In the data rows, 500 means zero.
Here are some points, one per row:
array([346, 437, 489, 527, 496, 540, 522, 545, 311, 673, 675, 481, 724, 584, 665, 652, 476, 427, 444, 301, 374, 469, 620, 609, 159, 619, 732, 600, 322, 454, 394, 420, 489, 397, 478, 390, 748, 534, 469, 459, 620, 479, 418])
array([574, 735, 942, 450, 469, 357, 447, 528, 431, 503, 498, 491, 405, 713, 381, 587, 494, 359, 571, 403, 616, 412, 614, 603, 486, 547, 479, 494, 627, 474, 587, 573, 500, 516, 421, 440, 196, 554, 366, 443, 433, 268, 683])
array([387, 331, 569, 394, 370, 725, 524, 527, 586, 596, 566, 743, 257, 455, 543, 425, 576, 317, 560, 567, 504, 651, 567, 465, 436, 594, 456, 500, 320, 544, 406, 630, 664, 536, 461, 781, 237, 467, 377, 400, 487, 429, 551])
array([544, 356, 545, 248, 643, 523, 448, 461, 390, 654, 246, 407, 608, 551, 473, 388, 435, 323, 402, 578, 527, 524, 360, 621, 580, 474, 389, 550, 443, 431, 513, 592, 247, 623, 787, 577, 653, 621, 575, 333, 435, 419, 441])
array([458, 511, 435, 734, 320, 434, 518, 483, 552, 394, 437, 491, 419, 596, 474, 419, 484, 352, 706, 874, 349, 566, 303, 295, 461, 621, 507, 532, 538, 435, 433, 553, 492, 601, 461, 369, 489, 811, 525, 452, 573, 542, 499])
array([608, 484, 524, 319, 394, 460, 397, 502, 415, 476, 491, 469, 611, 562, 388, 435, 199, 685, 450, 620, 304, 408, 488, 173, 666, 590, 590, 698, 292, 602, 649, 348, 450, 452, 470, 637, 413, 568, 549, 626, 553, 487, 560])
array([333, 540, 672, 456, 601, 574, 523, 320, 440, 369, 508, 475, 390, 542, 514, 441, 610, 634, 460, 662, 458, 449, 578, 431, 445, 383, 496, 494, 420, 449, 814, 501, 532, 373, 265, 534, 725, 390, 450, 273, 389, 628, 435])
array([606, 505, 389, 565, 292, 596, 339, 570, 517, 522, 674, 440, 630, 491, 316, 464, 754, 551, 302, 390, 559, 502, 581, 393, 679, 520, 503, 456, 644, 412, 462, 616, 476, 459, 258, 468, 848, 508, 237, 581, 537, 308, 319])
array([460, 435, 678, 601, 560, 570, 539, 404, 588, 459, 569, 656, 518, 397, 568, 740, 505, 502, 553, 465, 218, 764, 449, 587, 684, 514, 611, 368, 567, 552, 656, 261, 503, 759, 612, 393, 556, 459, 452, 558, 726, 374, 465])
array([528, 468, 442, 555, 521, 423, 539, 465, 583, 513, 432, 523, 456, 371, 381, 936, 486, 618, 322, 571, 682, 382, 728, 287, 466, 516, 353, 409, 316, 544, 504, 783, 472, 505, 557, 370, 533, 360, 407, 515, 544, 450, 427])
array([367, 425, 582, 594, 754, 363, 429, 442, 469, 569, 367, 498, 263, 455, 484, 407, 616, 356, 445, 550, 546, 513, 711, 463, 723, 470, 579, 640, 485, 592, 456, 312, 510, 382, 543, 485, 474, 676, 617, 642, 300, 533, 371])
array([650, 388, 400, 360, 448, 464, 380, 364, 661, 612, 637, 526, 368, 474, 554, 666, 547, 454, 697, 669, 467, 226, 509, 710, 590, 567, 702, 702, 642, 414, 425, 557, 457, 497, 513, 517, 509, 316, 368, 466, 303, 643, 548])
array([498, 557, 514, 528, 545, 635, 552, 427, 428, 314, 609, 645, 649, 538, 568, 562, 479, 414,   0, 357, 306, 416, 430, 369, 368, 621, 518, 398, 760, 415, 392, 514, 529, 473, 499, 551, 489, 486, 492, 576, 548, 667, 413])
array([572, 501, 402, 545, 296, 342, 515, 327, 378, 485, 482, 571, 703, 485, 282, 551, 661, 506, 474, 415, 375, 535, 467, 536, 190, 370, 280, 477, 524, 569, 341, 297, 372, 462, 537, 501, 373, 350, 447, 600, 561, 472, 413])
array([741, 451, 594, 480, 311, 543, 635, 473, 540, 750, 503, 466, 443, 630, 618, 534, 511, 473, 618, 564, 624, 664, 557, 567, 583, 680, 412, 285, 626, 766, 482, 557, 350, 275, 372, 618, 586, 435, 733, 464, 640, 727, 657])
array([544, 478, 580, 376, 532, 495, 611, 467, 374, 540, 380, 391, 443, 367, 647, 349, 502, 866, 479, 494, 319, 708, 575, 599, 422, 539, 471, 548, 519, 479, 292, 669, 565, 595, 524, 317, 484, 487, 304, 640, 537, 530, 499])
array([482, 462, 652, 582, 461, 598, 609, 543, 713, 548, 324, 529, 506, 531, 409, 447, 449, 644, 545, 458, 636, 264, 446, 516, 478, 458, 429, 467, 556, 405, 414, 182, 541, 463, 453, 545, 532, 540, 404, 483, 564, 532,  34])
array([577, 470, 202, 495, 543, 610, 418, 525, 488, 291, 257, 354, 479, 618, 590, 652, 419, 359, 540, 535, 586, 628, 601, 662, 480, 396, 670, 473, 491, 449, 517, 617, 459, 489, 347, 678, 391, 463, 336, 591, 580, 560, 526])
array([594, 506, 468, 472, 571, 293, 749, 505, 605, 421, 559, 591, 537, 743, 594, 449, 620, 525, 513, 259, 469, 626, 375, 495, 654, 510, 489, 746, 272, 385, 571, 619, 601, 366, 630, 617, 475, 542, 741, 402, 574, 462, 485])
array([674, 585, 376, 602, 512, 284, 434, 596, 515, 527, 354, 705, 605, 382, 562, 421, 491, 544, 312, 366, 465, 369, 639, 712, 430, 555, 413, 337, 441, 466, 555, 548, 582, 734, 199, 586, 594, 504, 616, 534, 488, 499, 550])
array([428, 754, 184, 404, 373, 597, 672, 487, 439, 515, 685, 651, 720, 611, 566, 430, 441, 622, 476, 677, 526, 375, 748, 572, 675, 437, 435, 349, 484, 492, 399, 418, 593, 487, 644, 449, 437, 624, 510, 412, 422, 388, 490])
array([705, 577, 395, 514, 359, 697, 393, 343, 608, 380, 466, 416, 387, 416, 482, 374, 622, 561, 390, 432, 812, 572, 581, 531, 326, 625, 712, 558, 434, 549, 572, 342, 502, 609, 585, 426, 429, 529, 651, 412, 434, 467, 526])
array([732, 468, 523, 428, 683, 471, 622, 753, 569, 383, 511, 413, 471, 506, 728, 415, 569, 308, 625, 744, 422, 417, 333, 251, 404, 366, 526, 485, 600, 552, 496, 403, 706, 444, 575, 392, 534, 307, 587, 564, 370, 384, 548])
array([275, 495, 472, 491, 350, 323, 346, 641, 446, 374, 490, 591, 469, 361, 668, 481, 462, 504, 380, 403, 804, 513, 126, 608, 568, 611, 434, 390, 409, 575, 627, 430, 460, 361, 612, 432, 525, 503, 223, 538, 362, 578, 621])
array([276, 523, 463, 318, 568, 419, 420, 505, 542, 432, 497, 418, 364, 619, 318, 564, 438, 470, 511, 605, 507, 654, 360, 474, 543, 416, 382, 502, 469, 331, 237, 370, 641, 589, 395, 407, 613, 381, 855, 521, 545, 439, 710])
array([443, 423, 619, 779, 595, 584, 454, 795, 345, 580, 664, 200, 596, 612, 492, 583, 703, 648, 427, 646, 553, 467, 506, 673, 558, 352, 396, 605, 415, 541, 566, 524, 507, 687, 662, 652, 328, 567, 557, 495, 471, 634, 520])
array([432, 454, 433, 292, 707, 566, 591, 611, 600, 399, 583, 440, 702, 283, 369, 504, 535, 614, 751, 304, 594, 470, 367, 611, 491, 577, 495, 437, 546, 616, 612, 665, 270, 518, 236, 424, 367, 623, 558, 531, 366, 462, 440])
array([526, 520, 461, 501, 514, 512, 313, 492, 227, 393, 498, 419, 322, 380, 427, 359, 465, 513, 924, 149, 518, 382, 633, 369, 569, 542, 518, 280, 536, 395, 496, 541, 578, 520, 716, 551, 506, 446, 492, 423, 602, 602, 497])
array([264, 627, 557, 511, 401, 422, 579, 695, 626, 528, 420, 391, 620, 194, 376, 436, 416, 355, 577, 561, 353, 530, 558, 492, 492, 461, 569, 641, 636, 461, 572, 579, 547, 350, 640, 506, 470, 446, 660, 440, 578, 577, 580])
array([395, 525, 420, 716, 838, 443, 428, 244, 629, 733, 498, 438, 517, 461, 530, 422, 354, 585, 511, 570, 540, 487, 315, 393, 429, 366, 552, 384, 532, 543, 509, 500, 529, 414, 571, 535, 394, 549, 412, 499, 566, 372, 812])
array([482, 507, 517, 663, 475, 636, 556, 462, 483, 570, 618, 673, 319, 571, 535, 409, 182, 407, 597, 311, 488, 557, 377, 433, 463, 203, 403, 695, 633, 611, 551, 577, 375, 565, 473, 353, 591, 455, 529, 630, 390, 588, 461])
There is one direction along which these points spread out most. Take the direction at right angles to it along which they spread out most. Go by this last direction. How far along it is each point below, from 0 to 99? The average is 50, and the first point in the table lies past the average. One standard deviation of the points above along it is 16.
array([460, 435, 678, 601, 560, 570, 539, 404, 588, 459, 569, 656, 518, 397, 568, 740, 505, 502, 553, 465, 218, 764, 449, 587, 684, 514, 611, 368, 567, 552, 656, 261, 503, 759, 612, 393, 556, 459, 452, 558, 726, 374, 465]) 71
array([741, 451, 594, 480, 311, 543, 635, 473, 540, 750, 503, 466, 443, 630, 618, 534, 511, 473, 618, 564, 624, 664, 557, 567, 583, 680, 412, 285, 626, 766, 482, 557, 350, 275, 372, 618, 586, 435, 733, 464, 640, 727, 657]) 31
array([482, 507, 517, 663, 475, 636, 556, 462, 483, 570, 618, 673, 319, 571, 535, 409, 182, 407, 597, 311, 488, 557, 377, 433, 463, 203, 403, 695, 633, 611, 551, 577, 375, 565, 473, 353, 591, 455, 529, 630, 390, 588, 461]) 60
array([428, 754, 184, 404, 373, 597, 672, 487, 439, 515, 685, 651, 720, 611, 566, 430, 441, 622, 476, 677, 526, 375, 748, 572, 675, 437, 435, 349, 484, 492, 399, 418, 593, 487, 644, 449, 437, 624, 510, 412, 422, 388, 490]) 58
array([387, 331, 569, 394, 370, 725, 524, 527, 586, 596, 566, 743, 257, 455, 543, 425, 576, 317, 560, 567, 504, 651, 567, 465, 436, 594, 456, 500, 320, 544, 406, 630, 664, 536, 461, 781, 237, 467, 377, 400, 487, 429, 551]) 32
array([333, 540, 672, 456, 601, 574, 523, 320, 440, 369, 508, 475, 390, 542, 514, 441, 610, 634, 460, 662, 458, 449, 578, 431, 445, 383, 496, 494, 420, 449, 814, 501, 532, 373, 265, 534, 725, 390, 450, 273, 389, 628, 435]) 49
array([732, 468, 523, 428, 683, 471, 622, 753, 569, 383, 511, 413, 471, 506, 728, 415, 569, 308, 625, 744, 422, 417, 333, 251, 404, 366, 526, 485, 600, 552, 496, 403, 706, 444, 575, 392, 534, 307, 587, 564, 370, 384, 548]) 67
array([606, 505, 389, 565, 292, 596, 339, 570, 517, 522, 674, 440, 630, 491, 316, 464, 754, 551, 302, 390, 559, 502, 581, 393, 679, 520, 503, 456, 644, 412, 462, 616, 476, 459, 258, 468, 848, 508, 237, 581, 537, 308, 319]) 46
array([367, 425, 582, 594, 754, 363, 429, 442, 469, 569, 367, 498, 263, 455, 484, 407, 616, 356, 445, 550, 546, 513, 711, 463, 723, 470, 579, 640, 485, 592, 456, 312, 510, 382, 543, 485, 474, 676, 617, 642, 300, 533, 371]) 51
array([432, 454, 433, 292, 707, 566, 591, 611, 600, 399, 583, 440, 702, 283, 369, 504, 535, 614, 751, 304, 594, 470, 367, 611, 491, 577, 495, 437, 546, 616, 612, 665, 270, 518, 236, 424, 367, 623, 558, 531, 366, 462, 440]) 26
array([482, 462, 652, 582, 461, 598, 609, 543, 713, 548, 324, 529, 506, 531, 409, 447, 449, 644, 545, 458, 636, 264, 446, 516, 478, 458, 429, 467, 556, 405, 414, 182, 541, 463, 453, 545, 532, 540, 404, 483, 564, 532,  34]) 57
